128 stands for zero in the data rows.
Here are some rows, each followed by its group. Groups can overlap.
c(132, 097, 089, 098, 087, 178, 103, 069, 154, 114, 119, 164, 055, 093, 125,
  100, 174, 127, 128, 199, 148, 109, 097, 185, 118, 161, 114, 129, 119, 111,
  131, 093) d
c(115, 125, 168, 094, 136, 133, 147, 115, 154, 172, 056, 145, 111, 178, 141,
  099, 038, 123, 105, 157, 054, 164, 132, 130, 169, 118, 167, 140, 123, 108,
  126, 146) e
c(098, 119, 075, 099, 158, 063, 136, 059, 140, 097, 122, 114, 131, 101, 136,
  123, 194, 163, 122, 141, 117, 118, 195, 148, 103, 066, 119, 150, 066, 114,
  096, 213) f
c(138, 114, 082, 104, 195, 064, 131, 126, 115, 012, 136, 099, 176, 065, 129,
  112, 132, 153, 094, 085, 125, 135, 188, 193, 178, 071, 186, 152, 091, 076,
  164, 211) g
c(019, 116, 066, 150, 114, 121, 085, 109, 140, 150, 071, 136, 131, 115, 103,
  127, 168, 205, 135, 152, 080, 096, 140, 123, 101, 127, 136, 149, 144, 129,
  100, 163) f
c(138, 153, 134, 215, 155, 047, 136, 096, 109, 064, 241, 082, 179, 048, 080,
  103, 169, 157, 190, 078, 162, 092, 224, 188, 097, 120, 056, 150, 095, 142,
  147, 197) g
c(144, 033, 113, 065, 154, 153, 101, 108, 162, 098, 103, 130, 167, 181, 133,
  113, 107, 074, 085, 115, 110, 200, 093, 171, 158, 172, 191, 099, 150, 062,
  186, 091) h
c(158, 157, 063, 126, 211, 124, 134, 130, 095, 092, 146, 067, 212, 093, 097,
  146, 160, 193, 133, 073, 152, 139, 161, 097, 112, 113, 075, 109, 138, 113,
  117, 186) f
c(125, 111, 070, 130, 112, 153, 096, 147, 145, 128, 147, 139, 105, 120, 130,
  132, 164, 146, 156, 153, 118, 096, 134, 122, 138, 140, 161, 093, 141, 130,
  126, 128) d
c(067, 185, 101, 140, 189, 065, 132, 147, 136, 068, 206, 093, 128, 040, 120,
  103, 187, 178, 173, 058, 190, 090, 183, 134, 168, 083, 116, 146, 176, 154,
  135, 180) g
c(167, 101, 149, 154, 148, 193, 111, 184, 101, 173, 185, 117, 150, 152, 090,
  139, 119, 098, 177, 118, 161, 168, 129, 116, 129, 181, 059, 078, 168, 125,
  152, 102) h
c(083, 142, 057, 178, 228, 054, 121, 127, 194, 087, 159, 065, 168, 104, 160,
  152, 132, 149, 132, 059, 103, 087, 174, 099, 105, 045, 196, 107, 110, 118,
  129, 192) g
c(050, 152, 153, 123, 072, 110, 121, 127, 178, 153, 036, 171, 105, 182, 166,
  129, 111, 126, 053, 191, 066, 118, 069, 122, 122, 067, 216, 179, 137, 130,
  116, 092) e
c(177, 107, 149, 066, 141, 158, 139, 118, 153, 140, 048, 143, 162, 175, 146,
  121, 093, 117, 029, 177, 091, 225, 086, 160, 117, 140, 154, 128, 133, 089,
  128, 111) i
c(119, 163, 150, 140, 090, 090, 160, 140, 146, 116, 111, 147, 128, 142, 142,
  124, 130, 125, 106, 124, 103, 119, 166, 130, 122, 098, 123, 148, 061, 142,
  094, 147) j
c(128, 076, 090, 115, 077, 177, 100, 087, 164, 110, 097, 156, 063, 144, 133,
  087, 151, 108, 141, 203, 146, 087, 102, 194, 085, 131, 171, 151, 130, 108,
  119, 073) d
c(169, 092, 153, 094, 097, 132, 145, 100, 131, 095, 140, 135, 094, 136, 099,
  104, 152, 095, 155, 116, 136, 134, 158, 151, 143, 170, 132, 124, 092, 126,
  145, 141) j
c(163, 136, 104, 114, 119, 144, 130, 092, 091, 135, 175, 080, 166, 101, 116,
  146, 164, 138, 119, 105, 204, 169, 122, 100, 035, 175, 055, 079, 132, 082,
  121, 101) k
c(129, 066, 117, 126, 161, 125, 096, 092, 116, 107, 117, 141, 147, 109, 106,
  063, 191, 119, 125, 089, 144, 136, 114, 166, 121, 163, 124, 129, 160, 105,
  154, 120) k
c(206, 150, 153, 050, 132, 173, 129, 211, 092, 150, 061, 126, 231, 172, 112,
  170, 045, 116, 022, 123, 136, 238, 057, 091, 153, 129, 124, 102, 213, 126,
  175, 119) i
c(162, 127, 084, 162, 158, 161, 109, 132, 144, 082, 137, 158, 069, 106, 096,
  116, 139, 114, 186, 173, 156, 065, 154, 161, 121, 141, 179, 117, 123, 145,
  113, 098) l
c(122, 119, 135, 096, 119, 133, 127, 105, 200, 100, 152, 156, 038, 120, 144,
  076, 154, 093, 140, 157, 158, 108, 117, 184, 135, 146, 153, 136, 115, 114,
  114, 100) l
c(085, 065, 109, 093, 107, 161, 097, 142, 111, 119, 128, 122, 150, 114, 116,
  087, 112, 143, 110, 173, 143, 176, 138, 119, 155, 171, 133, 103, 136, 096,
  173, 135) h
c(112, 173, 020, 133, 201, 072, 121, 128, 158, 036, 192, 054, 157, 014, 066,
  180, 202, 218, 167, 097, 201, 044, 152, 183, 112, 073, 056, 108, 124, 155,
  093, 197) g
c(085, 100, 097, 124, 222, 041, 111, 038, 132, 044, 114, 124, 137, 085, 096,
  100, 091, 144, 108, 084, 109, 106, 158, 180, 233, 095, 191, 136, 144, 095,
  170, 226) g
c(150, 086, 141, 164, 119, 221, 099, 138, 101, 170, 157, 148, 085, 132, 143,
  123, 082, 109, 184, 163, 111, 101, 126, 103, 114, 176, 120, 110, 089, 142,
  140, 064) d
c(169, 140, 146, 057, 152, 124, 137, 126, 128, 130, 039, 140, 193, 173, 126,
  166, 082, 107, 044, 127, 118, 199, 096, 105, 129, 119, 143, 123, 139, 114,
  146, 136) i
c(172, 084, 129, 166, 122, 177, 121, 084, 113, 155, 142, 132, 131, 148, 089,
  173, 138, 097, 163, 146, 136, 083, 122, 125, 108, 163, 114, 108, 105, 144,
  163, 116) h
c(081, 146, 174, 201, 118, 130, 137, 138, 102, 232, 153, 144, 145, 179, 148,
  122, 097, 139, 148, 081, 047, 142, 172, 019, 169, 150, 114, 137, 140, 144,
  119, 140) e
c(171, 103, 117, 138, 081, 178, 115, 132, 136, 146, 122, 138, 084, 121, 129,
  144, 120, 095, 126, 213, 167, 140, 078, 159, 028, 157, 111, 097, 118, 139,
  075, 077) d
c(173, 155, 108, 080, 147, 068, 139, 053, 097, 059, 153, 108, 173, 085, 070,
  135, 200, 148, 126, 051, 173, 138, 177, 130, 071, 115, 030, 129, 076, 118,
  112, 194) f
c(144, 073, 126, 128, 126, 148, 111, 106, 119, 096, 185, 113, 159, 131, 119,
  113, 103, 111, 127, 115, 131, 147, 146, 130, 152, 172, 115, 109, 132, 090,
  168, 126) j
c(088, 166, 072, 194, 181, 071, 122, 167, 084, 108, 178, 074, 187, 093, 059,
  170, 159, 165, 180, 093, 168, 053, 175, 115, 150, 100, 094, 139, 183, 186,
  116, 160) g
c(150, 106, 167, 164, 076, 180, 133, 133, 077, 155, 143, 151, 094, 140, 122,
  149, 166, 117, 165, 126, 134, 130, 125, 123, 078, 179, 083, 122, 137, 143,
  120, 065) d
c(190, 120, 154, 093, 130, 153, 137, 134, 091, 174, 085, 099, 215, 154, 126,
  175, 117, 118, 047, 112, 137, 237, 117, 087, 110, 181, 102, 089, 189, 093,
  165, 146) i
c(145, 176, 177, 118, 095, 106, 166, 138, 128, 173, 095, 127, 108, 156, 161,
  162, 146, 113, 105, 143, 127, 132, 109, 133, 085, 135, 121, 173, 130, 139,
  109, 119) m
c(141, 134, 105, 182, 060, 135, 141, 026, 149, 100, 206, 147, 037, 108, 150,
  108, 234, 133, 225, 146, 143, 042, 197, 150, 034, 168, 089, 139, 055, 150,
  103, 109) l
c(068, 173, 138, 155, 096, 138, 133, 177, 107, 204, 101, 131, 121, 147, 169,
  133, 061, 173, 115, 175, 056, 135, 094, 067, 176, 081, 152, 137, 155, 145,
  102, 125) e
c(152, 171, 157, 070, 129, 119, 155, 155, 161, 150, 055, 139, 118, 160, 153,
  145, 104, 093, 056, 165, 117, 191, 097, 116, 130, 088, 168, 109, 149, 131,
  113, 130) e
c(102, 131, 109, 157, 123, 125, 106, 186, 166, 089, 186, 116, 135, 074, 084,
  080, 158, 157, 199, 114, 157, 080, 125, 165, 170, 130, 125, 127, 176, 161,
  118, 123) l
c(121, 126, 158, 108, 097, 151, 130, 131, 205, 100, 165, 132, 092, 136, 147,
  101, 176, 114, 125, 135, 136, 151, 098, 164, 111, 164, 111, 137, 104, 114,
  123, 069) l
c(120, 121, 171, 141, 121, 091, 160, 110, 158, 184, 124, 120, 147, 172, 173,
  126, 108, 113, 137, 117, 064, 137, 128, 078, 104, 118, 109, 118, 057, 128,
  109, 173) e
c(093, 127, 184, 076, 128, 097, 164, 089, 150, 141, 102, 170, 092, 138, 184,
  117, 112, 131, 087, 130, 087, 142, 143, 159, 161, 118, 167, 157, 078, 132,
  102, 139) e
c(173, 171, 084, 103, 186, 070, 142, 103, 129, 100, 142, 092, 151, 092, 113,
  216, 127, 132, 119, 052, 187, 117, 140, 085, 096, 092, 119, 092, 134, 146,
  127, 207) g
c(128, 155, 220, 124, 111, 125, 156, 209, 096, 179, 079, 170, 143, 174, 163,
  090, 039, 110, 103, 154, 081, 156, 129, 102, 210, 090, 160, 145, 097, 133,
  133, 113) e
c(112, 166, 088, 131, 174, 089, 137, 150, 064, 084, 135, 097, 184, 064, 103,
  140, 125, 154, 104, 073, 162, 115, 148, 071, 100, 068, 095, 121, 161, 140,
  118, 179) f
c(088, 183, 055, 142, 161, 092, 100, 149, 111, 078, 157, 078, 163, 049, 084,
  177, 155, 201, 155, 098, 162, 057, 131, 116, 152, 079, 120, 129, 188, 153,
  106, 203) g
c(163, 167, 080, 129, 223, 075, 154, 141, 067, 104, 182, 058, 219, 080, 039,
  170, 151, 171, 110, 061, 174, 137, 167, 110, 123, 111, 047, 077, 226, 139,
  149, 200) g
c(095, 096, 107, 139, 132, 164, 109, 116, 109, 123, 168, 138, 116, 126, 146,
  078, 122, 138, 142, 161, 137, 149, 139, 152, 140, 165, 130, 128, 156, 100,
  174, 115) j
c(177, 142, 136, 098, 041, 201, 123, 145, 127, 122, 124, 158, 078, 130, 148,
  103, 138, 124, 112, 220, 163, 148, 061, 172, 117, 157, 097, 127, 137, 115,
  135, 054) l
c(113, 152, 100, 127, 154, 081, 111, 091, 115, 083, 155, 080, 157, 098, 098,
  132, 203, 147, 185, 070, 170, 086, 205, 108, 131, 099, 090, 137, 101, 149,
  119, 205) g
c(174, 113, 157, 113, 160, 129, 143, 102, 124, 076, 142, 120, 169, 137, 143,
  169, 092, 110, 123, 098, 141, 166, 149, 123, 150, 127, 129, 103, 112, 104,
  174, 151) j
c(054, 105, 139, 143, 082, 179, 094, 142, 119, 196, 152, 137, 093, 165, 102,
  124, 106, 135, 174, 142, 126, 121, 108, 100, 098, 208, 068, 144, 152, 158,
  124, 087) d
c(153, 135, 129, 116, 175, 179, 102, 183, 086, 144, 163, 119, 150, 093, 069,
  108, 086, 156, 115, 120, 145, 188, 078, 119, 185, 172, 106, 078, 176, 124,
  178, 100) h
c(069, 108, 096, 095, 105, 125, 108, 133, 153, 098, 128, 122, 114, 108, 107,
  154, 119, 146, 123, 138, 170, 119, 053, 157, 102, 147, 118, 128, 153, 120,
  137, 143) j
c(142, 145, 156, 175, 078, 150, 126, 139, 169, 146, 164, 139, 102, 139, 109,
  119, 190, 073, 199, 108, 158, 104, 119, 145, 100, 165, 134, 101, 106, 149,
  136, 071) l
c(152, 178, 101, 171, 209, 047, 125, 108, 095, 093, 193, 070, 242, 084, 076,
  158, 183, 140, 154, 024, 178, 107, 199, 082, 073, 097, 110, 093, 167, 149,
  159, 214) g
c(193, 153, 166, 142, 137, 141, 109, 141, 138, 159, 133, 143, 122, 133, 113,
  133, 142, 110, 133, 145, 137, 112, 112, 117, 147, 114, 126, 128, 132, 187,
  108, 113) l
c(085, 164, 087, 111, 205, 058, 130, 186, 135, 093, 142, 089, 108, 061, 109,
  088, 129, 160, 158, 105, 136, 093, 162, 163, 190, 076, 206, 153, 164, 153,
  133, 174) g
c(142, 178, 136, 113, 139, 118, 148, 192, 178, 152, 139, 118, 153, 135, 140,
  132, 158, 149, 098, 118, 090, 162, 125, 100, 099, 076, 129, 140, 092, 155,
  086, 121) e
c(222, 205, 171, 130, 146, 118, 181, 166, 124, 219, 063, 126, 124, 196, 087,
  225, 094, 051, 117, 103, 121, 134, 082, 071, 114, 107, 132, 109, 160, 221,
  113, 102) m
c(139, 112, 131, 130, 155, 146, 117, 170, 093, 137, 190, 105, 154, 110, 082,
  160, 142, 137, 152, 085, 197, 171, 069, 107, 163, 174, 053, 097, 178, 118,
  139, 122) h
c(124, 149, 095, 103, 195, 052, 137, 115, 155, 123, 083, 089, 197, 144, 106,
  203, 153, 140, 090, 096, 101, 113, 139, 085, 104, 087, 146, 124, 147, 136,
  122, 220) f
c(078, 037, 179, 141, 109, 106, 128, 029, 122, 136, 092, 147, 139, 189, 190,
  105, 097, 128, 076, 121, 022, 165, 140, 113, 154, 177, 203, 152, 096, 061,
  135, 158) i
c(087, 099, 137, 190, 134, 182, 104, 192, 108, 187, 148, 135, 098, 144, 087,
  117, 079, 128, 185, 167, 129, 098, 104, 125, 201, 154, 125, 108, 159, 177,
  147, 076) h
c(175, 135, 211, 113, 116, 106, 164, 110, 118, 181, 085, 141, 154, 208, 202,
  154, 098, 090, 037, 139, 049, 224, 130, 065, 130, 110, 153, 134, 122, 101,
  124, 141) m
c(135, 141, 167, 078, 132, 082, 183, 088, 183, 131, 101, 155, 107, 186, 151,
  108, 096, 107, 098, 122, 052, 174, 152, 150, 137, 094, 164, 165, 046, 101,
  130, 169) m
c(082, 058, 119, 126, 125, 154, 089, 091, 119, 142, 138, 150, 073, 139, 114,
  096, 135, 116, 191, 156, 097, 082, 122, 143, 114, 200, 100, 134, 098, 164,
  114, 093) d
c(129, 118, 126, 092, 101, 220, 097, 206, 072, 117, 145, 160, 062, 094, 107,
  028, 106, 163, 146, 202, 140, 128, 126, 177, 175, 155, 135, 120, 134, 097,
  111, 058) d
c(114, 113, 131, 166, 153, 125, 135, 122, 142, 147, 167, 121, 156, 158, 146,
  134, 186, 120, 162, 131, 126, 111, 164, 122, 111, 180, 137, 122, 146, 145,
  137, 089) k
c(192, 122, 109, 097, 151, 203, 104, 168, 121, 136, 145, 146, 116, 117, 091,
  122, 081, 112, 139, 140, 162, 182, 095, 111, 187, 151, 093, 050, 164, 109,
  131, 101) h
c(137, 117, 119, 177, 176, 131, 121, 065, 129, 149, 120, 128, 159, 174, 118,
  127, 136, 090, 135, 100, 087, 125, 142, 085, 110, 174, 161, 115, 110, 138,
  124, 144) k
c(147, 092, 120, 142, 182, 148, 098, 100, 106, 102, 169, 128, 160, 130, 126,
  143, 107, 087, 153, 117, 149, 118, 138, 113, 166, 175, 091, 094, 114, 109,
  184, 134) j
c(085, 155, 173, 164, 106, 101, 160, 123, 168, 149, 135, 159, 096, 148, 151,
  087, 130, 120, 150, 119, 064, 102, 143, 113, 202, 068, 164, 165, 105, 169,
  115, 112) m
c(126, 075, 189, 155, 105, 123, 128, 133, 073, 164, 177, 118, 185, 182, 164,
  104, 152, 085, 138, 112, 124, 181, 154, 080, 140, 217, 077, 111, 131, 096,
  153, 109) i
c(120, 141, 059, 107, 195, 110, 110, 117, 127, 083, 113, 128, 107, 056, 112,
  136, 144, 194, 138, 120, 115, 088, 158, 143, 188, 056, 171, 149, 105, 158,
  104, 168) f
c(128, 108, 103, 107, 147, 103, 134, 101, 167, 115, 111, 122, 152, 157, 146,
  147, 167, 113, 115, 112, 152, 112, 098, 135, 081, 131, 160, 125, 144, 136,
  117, 144) k
c(148, 076, 140, 157, 077, 162, 103, 122, 112, 118, 211, 144, 077, 103, 144,
  075, 188, 142, 194, 133, 132, 122, 168, 132, 099, 231, 081, 147, 044, 101,
  130, 112) d
c(168, 138, 089, 159, 170, 089, 125, 061, 120, 071, 154, 106, 159, 076, 161,
  117, 182, 158, 139, 107, 087, 085, 194, 153, 074, 082, 155, 146, 097, 099,
  117, 177) f
c(170, 117, 131, 066, 163, 166, 130, 158, 098, 146, 067, 135, 190, 146, 120,
  184, 027, 106, 004, 156, 131, 239, 095, 093, 186, 152, 156, 084, 189, 093,
  178, 158) i
c(159, 105, 161, 112, 092, 188, 138, 081, 080, 138, 105, 155, 137, 150, 147,
  124, 112, 113, 062, 177, 133, 208, 086, 144, 123, 176, 087, 117, 135, 086,
  149, 070) i
c(195, 146, 112, 135, 088, 186, 122, 177, 115, 137, 114, 137, 113, 140, 063,
  148, 155, 112, 144, 171, 185, 102, 128, 136, 095, 154, 091, 116, 112, 166,
  120, 087) d
c(140, 075, 157, 147, 126, 143, 103, 161, 176, 127, 101, 130, 126, 169, 089,
  133, 069, 096, 143, 119, 128, 111, 091, 144, 165, 162, 142, 089, 145, 135,
  176, 116) h
c(063, 112, 145, 150, 126, 123, 115, 103, 082, 115, 175, 113, 136, 120, 134,
  108, 135, 138, 183, 105, 108, 108, 148, 143, 168, 132, 123, 130, 130, 126,
  139, 108) j
c(045, 068, 126, 195, 083, 189, 082, 192, 121, 178, 161, 127, 108, 145, 106,
  107, 119, 142, 181, 137, 113, 093, 139, 137, 160, 224, 138, 111, 147, 145,
  164, 080) h
c(052, 164, 053, 182, 174, 091, 117, 139, 068, 161, 108, 095, 200, 122, 076,
  188, 115, 172, 140, 066, 101, 075, 163, 037, 122, 048, 140, 116, 185, 170,
  093, 187) f
c(141, 076, 142, 179, 148, 097, 143, 084, 162, 108, 156, 111, 181, 156, 176,
  123, 192, 104, 159, 080, 107, 098, 139, 153, 033, 137, 133, 143, 123, 110,
  121, 157) j
c(133, 085, 124, 152, 129, 135, 109, 149, 090, 129, 193, 125, 127, 111, 103,
  098, 130, 134, 161, 117, 149, 129, 113, 150, 136, 179, 097, 095, 110, 102,
  141, 098) h
c(211, 064, 156, 086, 142, 147, 123, 000, 183, 107, 062, 161, 092, 171, 130,
  134, 145, 057, 117, 119, 147, 120, 115, 171, 104, 176, 168, 116, 075, 114,
  156, 117) d
c(103, 142, 130, 129, 135, 141, 127, 174, 087, 127, 117, 136, 115, 125, 097,
  134, 078, 128, 144, 166, 159, 112, 119, 115, 180, 101, 107, 133, 136, 155,
  128, 127) k
Which 2 groups are nearest to each row below, nearest first, going by the distance to the group's nearest row?
c(180, 119, 114, 146, 120, 087, 153, 088, 152, 096, 174, 123, 080, 125, 081,
  135, 174, 100, 160, 074, 161, 084, 195, 184, 098, 182, 115, 126, 106, 122,
  147, 156) ~ j l
c(123, 153, 097, 081, 167, 041, 147, 034, 109, 075, 096, 100, 184, 094, 113,
  157, 145, 175, 065, 067, 147, 109, 130, 141, 088, 082, 095, 131, 106, 135,
  125, 203) ~ f g
c(172, 161, 093, 108, 182, 139, 125, 138, 129, 052, 091, 129, 106, 090, 092,
  141, 132, 139, 139, 155, 191, 107, 120, 179, 099, 062, 120, 110, 071, 120,
  117, 145) ~ l f
c(114, 065, 111, 071, 140, 162, 102, 139, 086, 097, 162, 121, 132, 105, 096,
  110, 140, 132, 142, 130, 234, 157, 094, 113, 110, 190, 046, 095, 165, 110,
  148, 121) ~ h k
c(120, 191, 050, 137, 199, 074, 136, 113, 117, 056, 154, 073, 159, 042, 088,
  162, 198, 198, 113, 050, 139, 109, 170, 112, 137, 078, 105, 121, 163, 113,
  110, 197) ~ g f
c(128, 150, 067, 079, 139, 143, 129, 092, 087, 100, 078, 116, 132, 072, 125,
  151, 134, 182, 120, 191, 192, 132, 116, 118, 095, 081, 073, 136, 133, 141,
  117, 149) ~ j k
c(115, 176, 249, 100, 049, 091, 196, 168, 121, 178, 131, 157, 126, 173, 195,
  131, 120, 117, 063, 127, 073, 203, 115, 116, 173, 116, 131, 154, 143, 142,
  124, 131) ~ m e
Which 3 groups are nearest to each row below, nearest first, going by the distance to the group's nearest row?
c(118, 058, 118, 092, 146, 182, 116, 167, 187, 140, 107, 156, 105, 155, 140,
  094, 127, 100, 131, 171, 128, 157, 098, 166, 152, 159, 149, 083, 128, 092,
  129, 092) ~ h j l
c(157, 171, 153, 094, 105, 143, 148, 145, 141, 096, 102, 142, 124, 102, 149,
  094, 176, 142, 088, 144, 158, 171, 117, 155, 102, 106, 096, 135, 151, 094,
  120, 089) ~ l m e
c(184, 158, 134, 095, 095, 139, 132, 097, 173, 133, 125, 127, 069, 106, 119,
  097, 170, 107, 153, 107, 176, 109, 091, 162, 103, 142, 142, 140, 155, 140,
  145, 096) ~ l j d
c(087, 165, 088, 156, 127, 156, 096, 187, 134, 124, 121, 122, 113, 091, 111,
  122, 079, 185, 124, 150, 118, 104, 115, 116, 152, 104, 144, 142, 135, 112,
  120, 112) ~ k d e
c(116, 107, 110, 175, 071, 164, 105, 124, 122, 143, 146, 142, 082, 123, 136,
  120, 127, 131, 173, 159, 142, 084, 104, 129, 105, 174, 118, 120, 116, 149,
  096, 083) ~ d l h
c(207, 131, 120, 030, 117, 138, 145, 077, 125, 058, 111, 137, 096, 078, 109,
  091, 170, 154, 094, 163, 181, 175, 127, 164, 131, 099, 073, 121, 050, 102,
  080, 148) ~ j d f
c(142, 181, 151, 064, 069, 145, 165, 173, 116, 162, 067, 149, 088, 139, 140,
  120, 059, 141, 074, 183, 089, 182, 124, 104, 195, 052, 103, 156, 150, 136,
  075, 140) ~ e k m
c(146, 100, 143, 106, 113, 157, 111, 116, 096, 134, 147, 128, 119, 154, 126,
  114, 111, 103, 122, 096, 147, 143, 135, 097, 164, 181, 131, 146, 125, 135,
  136, 129) ~ j h l
Which 3 groups are nearest to each row below, nearest first, going by the distance to the centre of the group?
c(185, 072, 131, 106, 063, 187, 121, 060, 161, 083, 131, 155, 025, 116, 136,
  094, 144, 091, 158, 211, 181, 108, 052, 185, 078, 204, 150, 117, 114, 113,
  141, 070) ~ d l j
c(222, 160, 076, 118, 200, 087, 139, 112, 113, 129, 133, 092, 198, 125, 117,
  146, 177, 127, 105, 073, 138, 159, 146, 099, 049, 099, 094, 112, 085, 122,
  120, 160) ~ f k g
c(111, 102, 147, 134, 098, 118, 132, 097, 101, 132, 109, 147, 153, 151, 189,
  109, 120, 132, 096, 125, 084, 139, 123, 136, 090, 115, 151, 179, 108, 120,
  131, 122) ~ e j m
Which 2 groups are nearest to each row below, nearest first, going by the distance to the centre of the group?
c(189, 188, 132, 106, 172, 115, 149, 154, 125, 133, 149, 103, 127, 113, 075,
  145, 134, 139, 136, 083, 131, 132, 112, 154, 153, 119, 069, 103, 166, 153,
  112, 150) ~ k j
c(096, 174, 063, 146, 226, 045, 113, 145, 109, 096, 102, 074, 224, 093, 092,
  151, 139, 176, 105, 105, 106, 121, 213, 103, 129, 056, 193, 117, 148, 136,
  142, 233) ~ f g
c(123, 142, 176, 215, 129, 126, 147, 164, 098, 221, 121, 163, 129, 186, 122,
  145, 084, 086, 133, 148, 042, 105, 168, 058, 152, 112, 160, 147, 136, 188,
  114, 147) ~ e m
Which 3 groups are nearest to each row below, nearest first, going by the average distance to the group's rows?
c(155, 099, 136, 103, 110, 135, 143, 067, 133, 094, 075, 155, 112, 127, 129,
  124, 128, 108, 100, 137, 097, 147, 151, 148, 124, 129, 169, 111, 106, 100,
  130, 145) ~ j k e
c(135, 164, 145, 167, 107, 137, 160, 161, 176, 118, 184, 130, 096, 088, 127,
  150, 157, 103, 195, 051, 199, 096, 161, 102, 132, 119, 118, 109, 140, 162,
  121, 130) ~ l j k
c(042, 165, 048, 107, 161, 110, 101, 174, 088, 131, 080, 092, 142, 075, 125,
  145, 076, 189, 132, 142, 109, 083, 104, 114, 169, 026, 177, 143, 141, 164,
  090, 163) ~ f e g
